In the rows, zero is written as 128.
Each path below is one point turned by a fixed rotation once a step. After each direction that follows a path, write how fast that rotation turns it, in degrees each step (0 if it stays still).
Each turn is a multiple of 5 degrees from 10 to 175, or 0.
Each row of a path follows its step; steps can be skipped.
path 1
step 0: [135 133 125 131 142 129 131 128 125 130 129 126 132 123 118 137 134 120
 128 132 118 136 128 133 123 133 132 129 128 127 124 125 122 137 126 130
 127 133 129 130 126 120 121 128 127 123 133 120 127 137 133 136 130]
step 1: [124 124 123 125 126 127 128 136 122 123 133 134 123 137 135 126 133 131
 128 130 130 124 124 134 128 124 130 130 134 123 130 122 120 135 117 129
 125 118 126 135 127 115 128 127 128 123 141 132 125 125 129 133 129]
step 2: [126 123 125 125 129 128 125 135 129 126 142 131 129 128 127 131 127 122
 133 131 125 125 125 128 125 125 123 116 122 128 124 121 133 130 135 129
 117 133 129 135 127 134 127 125 127 126 125 127 125 123 146 133 135]
step 3: [126 128 129 130 135 128 130 128 133 127 132 134 125 127 133 131 121 121
 129 122 134 129 113 127 124 130 134 137 124 127 129 124 132 126 135 127
 127 125 118 128 119 120 116 137 124 132 132 123 134 127 127 137 129]
step 4: [126 125 129 126 131 130 125 127 126 127 129 140 126 125 126 119 132 124
 132 135 124 123 119 123 126 134 125 125 132 128 117 120 127 138 127 135
 132 126 119 129 123 126 138 126 128 120 122 127 131 133 120 127 137]
step 5: [125 131 123 121 129 129 125 134 134 118 121 135 127 125 132 129 133 126
 130 130 135 136 125 138 129 126 129 135 125 131 121 127 130 125 122 123
 115 124 123 130 118 134 130 129 139 127 119 129 125 126 133 128 126]
step 6: [134 124 127 130 122 128 127 133 126 124 132 127 126 131 123 123 130 121
 131 122 133 132 119 136 122 135 129 126 128 123 133 123 127 124 141 129
 129 129 123 127 131 117 136 130 127 128 113 133 132 121 129 120 122]
step 7: [128 131 131 127 127 127 119 121 128 140 116 122 138 125 131 121 133 124
 130 125 123 123 118 127 129 135 134 125 125 121 122 127 134 128 124 125
 119 129 123 130 125 122 125 124 136 137 125 125 132 124 128 125 130]
step 8: [131 137 124 133 133 131 128 128 123 128 126 133 125 130 132 127 135 129
 125 127 120 120 132 137 126 130 134 136 126 135 124 128 127 131 138 123
 131 114 129 118 125 129 135 118 131 135 122 135 128 123 126 129 129]
step 9: [121 134 120 138 127 133 126 128 120 122 122 131 137 124 125 128 122 125
 126 127 125 128 124 140 126 121 131 115 132 124 130 132 124 129 130 130
 129 132 125 123 135 130 125 128 143 124 125 126 131 129 130 127 120]
step 10: [127 132 131 122 128 124 129 126 123 132 129 123 133 132 136 131 119 136
 136 132 131 131 132 127 124 127 137 124 120 120 125 128 130 128 127 129
 130 123 121 126 134 118 129 120 128 132 124 142 129 127 130 137 117]
step 11: [136 132 130 126 121 129 132 127 122 126 122 134 129 119 128 127 122 129
 132 127 120 124 140 133 132 135 137 116 134 130 126 117 132 127 132 131
 132 128 127 128 124 131 119 128 125 135 132 132 130 125 134 126 135]
[130 125 127 127 129 126 128 131 126 128 128 129 128 127 128 129 123 129
 130 128 130 126 128 129 128 129 126 129 128 128 128 127 131 127 127 128
 128 128 125 126 126 129 127 127 127 127 128 126 125 130 127 127 129] | 40
path 2
step 0: [124 134 129 133 128 142 129 130 138 121 132 129 137 118 127 124 130 135
 137 132 122 118 136 123 127 123 128 126 128 128 115 129 128 130 132 137
 124 133 128 130 129 127 121 123 130 133 124 124 120 125 134 131 125]
step 1: [122 138 126 127 125 144 128 125 128 126 132 135 134 116 117 124 128 130
 128 128 125 135 135 113 121 130 128 124 120 124 125 134 128 130 129 133
 125 123 121 133 129 130 132 128 125 136 131 127 130 127 129 130 126]
step 2: [126 123 130 125 125 141 120 132 129 142 128 127 125 117 123 126 118 130
 131 127 127 137 133 118 128 129 131 127 123 130 126 124 132 126 124 133
 125 125 119 128 137 118 128 122 128 135 132 129 123 131 123 126 118]
step 3: [127 122 125 125 136 137 128 133 141 130 125 134 136 127 125 127 120 134
 135 125 125 133 130 131 133 123 137 121 127 126 119 135 134 129 126 131
 118 131 126 132 136 115 125 127 127 129 123 129 124 130 131 129 117]
step 4: [124 134 118 131 130 132 134 125 133 126 128 135 127 117 128 127 123 125
 131 127 118 133 132 127 136 127 137 118 127 132 119 135 124 129 130 134
 124 129 134 131 132 123 126 131 127 141 129 130 135 122 127 140 122]
step 5: [128 125 121 131 122 134 127 126 124 123 125 132 124 117 127 125 125 127
 139 125 119 126 134 117 129 138 131 131 123 130 118 129 124 122 126 135
 124 130 127 124 126 119 137 123 140 137 129 133 128 127 126 129 122]
step 6: [127 129 129 130 132 143 124 138 128 126 128 131 138 128 123 122 120 124
 142 129 121 130 128 118 119 128 132 127 130 129 124 131 128 124 128 127
 130 126 126 132 132 117 127 127 142 134 120 134 125 130 131 127 130]
step 7: [123 137 133 134 130 137 124 133 135 126 136 127 136 126 129 116 124 128
 128 130 121 134 142 124 127 127 125 114 133 131 120 130 131 133 130 133
 127 126 130 135 134 122 125 123 132 132 131 129 126 121 125 125 122]
step 8: [131 127 122 126 127 139 125 128 131 130 127 136 131 117 124 121 132 131
 129 125 127 133 135 121 130 129 129 122 125 127 122 142 131 137 125 131
 131 128 125 127 129 128 134 126 134 137 135 121 125 119 124 120 114]
step 9: [131 129 122 125 126 136 126 136 130 137 124 133 128 112 118 127 119 131
 137 129 119 122 131 121 134 118 134 132 127 133 124 133 134 129 130 128
 133 132 122 131 129 121 124 129 132 135 134 125 125 133 129 127 123]
step 10: [120 133 133 132 126 137 125 135 138 126 126 139 129 119 123 126 125 127
 132 125 124 124 136 124 134 126 128 124 125 126 116 132 134 121 130 130
 118 132 124 132 131 124 121 126 127 131 125 134 133 136 137 131 122]
step 11: [123 133 125 132 124 143 127 130 134 131 132 130 126 122 125 125 126 127
 134 126 126 141 134 120 130 135 127 125 120 127 128 135 126 130 129 132
 123 129 132 122 132 128 128 122 129 142 120 127 132 124 137 140 120]
[131 129 128 125 127 127 129 126 128 128 128 130 128 128 128 130 128 128
 126 129 124 127 130 126 127 127 129 129 127 125 126 129 127 124 128 127
 129 127 126 127 127 130 128 129 129 129 131 129 125 128 127 130 129] | 90
[129 127 131 129 129 128 131 132 129 130 128 126 132 128 129 128 127 129
 129 127 129 124 127 129 128 128 129 127 127 127 126 127 129 128 131 128
 128 127 128 130 127 127 128 131 129 126 127 128 127 129 129 131 127] | 110
path 3
step 0: [122 128 127 129 134 129 129 138 127 128 120 133 125 134 127 136 133 128
 131 133 127 129 130 123 133 128 125 129 123 135 126 126 130 128 128 125
 126 119 120 136 128 120 128 128 126 137 131 139 135 125 121 124 137]
step 1: [129 125 130 133 135 122 129 130 129 127 126 136 125 123 136 140 124 119
 127 122 141 129 134 133 125 127 131 128 132 130 129 128 132 127 124 130
 130 131 126 133 134 120 131 130 129 122 125 123 133 127 136 125 137]
step 2: [120 128 133 124 128 132 123 142 125 126 129 133 127 130 128 132 130 134
 133 120 124 125 131 128 126 123 129 119 129 133 134 137 126 137 123 134
 127 131 130 126 131 124 127 127 132 133 140 132 130 129 132 128 135]
step 3: [131 134 132 120 134 122 123 136 126 130 131 135 126 127 139 138 117 136
 125 130 133 127 129 128 127 130 119 125 122 120 132 125 132 128 131 128
 128 127 123 130 126 122 128 122 125 126 124 138 130 129 125 127 132]
step 4: [137 129 131 126 130 129 124 138 125 123 132 134 129 123 125 132 135 115
 130 120 131 128 124 122 133 127 128 130 128 130 132 131 132 129 130 139
 132 127 127 134 125 131 120 124 129 132 130 128 135 125 127 121 139]
step 5: [132 126 135 124 127 124 127 139 127 116 120 133 122 122 132 125 122 129
 127 127 128 119 129 125 131 126 129 126 121 128 135 125 134 140 126 124
 125 126 123 128 134 120 132 126 126 126 129 123 128 124 136 131 126]
step 6: [124 125 126 124 127 132 116 125 126 130 135 136 124 122 132 132 128 131
 126 120 126 127 127 124 128 137 126 131 127 124 137 135 127 135 130 135
 128 135 115 128 125 126 123 133 131 130 126 131 136 123 131 129 127]
step 7: [126 133 130 122 126 124 124 131 126 125 126 129 125 113 127 119 130 126
 127 131 131 123 123 121 131 124 121 119 124 123 130 128 131 126 120 128
 132 125 131 136 129 118 124 131 125 135 124 134 135 133 126 123 129]
step 8: [130 133 116 132 140 130 122 126 132 120 125 136 126 126 129 127 129 127
 126 123 130 120 125 120 122 128 130 129 130 125 127 126 135 131 131 132
 129 123 119 131 130 124 130 124 128 138 124 124 127 117 131 128 131]
step 9: [127 127 134 128 127 127 128 122 130 133 117 133 128 117 126 136 123 129
 130 132 123 122 129 124 132 128 138 133 128 127 135 136 126 132 118 129
 129 129 126 138 126 120 126 130 130 136 132 129 132 129 135 129 131]
step 10: [117 126 127 124 130 131 118 130 126 128 122 128 129 131 131 132 131 134
 114 124 133 127 130 124 132 130 130 118 133 126 126 125 130 122 122 129
 132 125 119 127 136 122 129 126 124 134 126 129 140 125 131 127 129]
step 11: [128 131 124 123 134 123 123 130 134 128 128 132 123 126 127 133 118 127
 131 122 136 126 125 125 123 121 131 134 128 124 126 140 125 124 120 129
 126 128 137 127 133 121 125 128 133 137 123 132 132 124 127 123 134]
[124 126 129 127 125 128 127 128 130 126 128 128 126 129 129 128 128 128
 128 126 131 130 130 128 128 128 126 129 128 129 128 130 126 128 127 127
 127 130 127 127 130 126 128 131 130 127 127 126 130 128 128 128 126] | 80
[129 129 131 126 129 129 127 127 127 127 127 126 129 125 127 126 130 127
 131 128 127 129 129 128 129 128 128 126 130 128 126 128 127 126 127 130
 128 129 128 129 127 128 128 127 130 126 131 127 132 130 129 130 129] | 140
[127 128 126 126 129 127 128 129 128 129 127 128 130 126 129 126 125 129
 130 131 130 130 129 129 130 128 127 127 131 129 129 126 130 129 126 126
 129 126 126 127 128 128 128 127 126 127 131 126 128 126 125 128 127] | 155
